[[-47  30  19]
 [ 39  12 -27]
 [ 34  12  -8]
 [ 13  18 -80]
 [ 36  64 -47]]
->
[[-47  30]
 [ 39  12]
 [ 34  12]]

[[-26  42  42  47  60]
 [ -4   5 -85  16  74]
 [-48  50  47  49  62]
 [ 28  -9  99 -17 -82]]
->
[[-26  42]
 [ -4   5]
 [-48  50]]

[[   5   13   -8]
 [  -1    4 -108]
 [  -1  -59   51]]
->
[[  5  13]
 [ -1   4]
 [ -1 -59]]

[[-30  -9  25]
 [-34  32  -2]
 [ 39  85  74]
 [ 22 -19  -5]
 [-43 -76 -21]]
->
[[-30  -9]
 [-34  32]
 [ 39  85]]

[[ 40  55]
 [-85  56]
 [-67  42]
 [ 10  59]]
->
[[ 40  55]
 [-85  56]
 [-67  42]]

[[-11  11 -47 -34 -39]
 [-29  -9 -28   6  31]
 [ 20 101 -54  -9  33]
 [-59 -73 -80 -12  31]
 [-63 -12 -23  12  24]]
->
[[-11  11]
 [-29  -9]
 [ 20 101]]
---
[[ -93  -17   11  -20  -63]
 [ -85  -66    9  -20  -47]
 [ -58  -17   11  -20 -104]]
->
[-63 -20  11]

[[ 45  33 -19 -58   0]
 [  7   0 -83 -11 -79]
 [  5 -17  15  45  23]]
->
[  0 -11  15]

[[ 22   2]
 [ 46 -31]
 [ 96  19]]
->
[ 2 46]

[[ 29 -93 -90]
 [-42 -32  32]]
->
[-90 -32]

[[ -20  -46  -51  -17]
 [  11 -101    0   80]]
->
[-17   0]

[[-38 -20 -64   7]
 [-62 -26 -83  -7]
 [-25  -9 -87   4]
 [-76 -42  52   0]]
->
[  7 -83  -9 -76]

[[  45 -105 -105]
 [ -10   55  -84]
 [  94   40   58]
 [ -68   82  -85]
 [ -90  -63  -50]]
->
[-105   55   94]
---
[[ 64 -31]
 [ 14 -69]
 [-41  21]
 [108   1]]
->
[-31  14]

[[ -13  -36    2]
 [  16 -110   -6]
 [ -15  -15    9]
 [ -26  -21   12]]
->
[   2 -110  -15]

[[  1  -6   0   5]
 [  5 -31  -5  23]
 [ 10 -89 -11  67]
 [  1 -13  -2   9]
 [  8  66  78 -89]]
->
[  5  -5 -89   1]

[[24 38]
 [ 1 86]]
->
[38  1]

[[-63  74  27]
 [-47  96 -70]]
->
[27 96]

[[88  9 41]
 [80 16 34]
 [66 43 40]]
->
[41 16 66]

[[ 20  79  -4]
 [ 15   1 -22]
 [ -1  10   5]]
->
[-4  1 -1]

[[-10  13  20]
 [ 27  -9 -17]
 [ 74 -20 -42]
 [ 86 -29 -58]]
->
[20 -9 74]
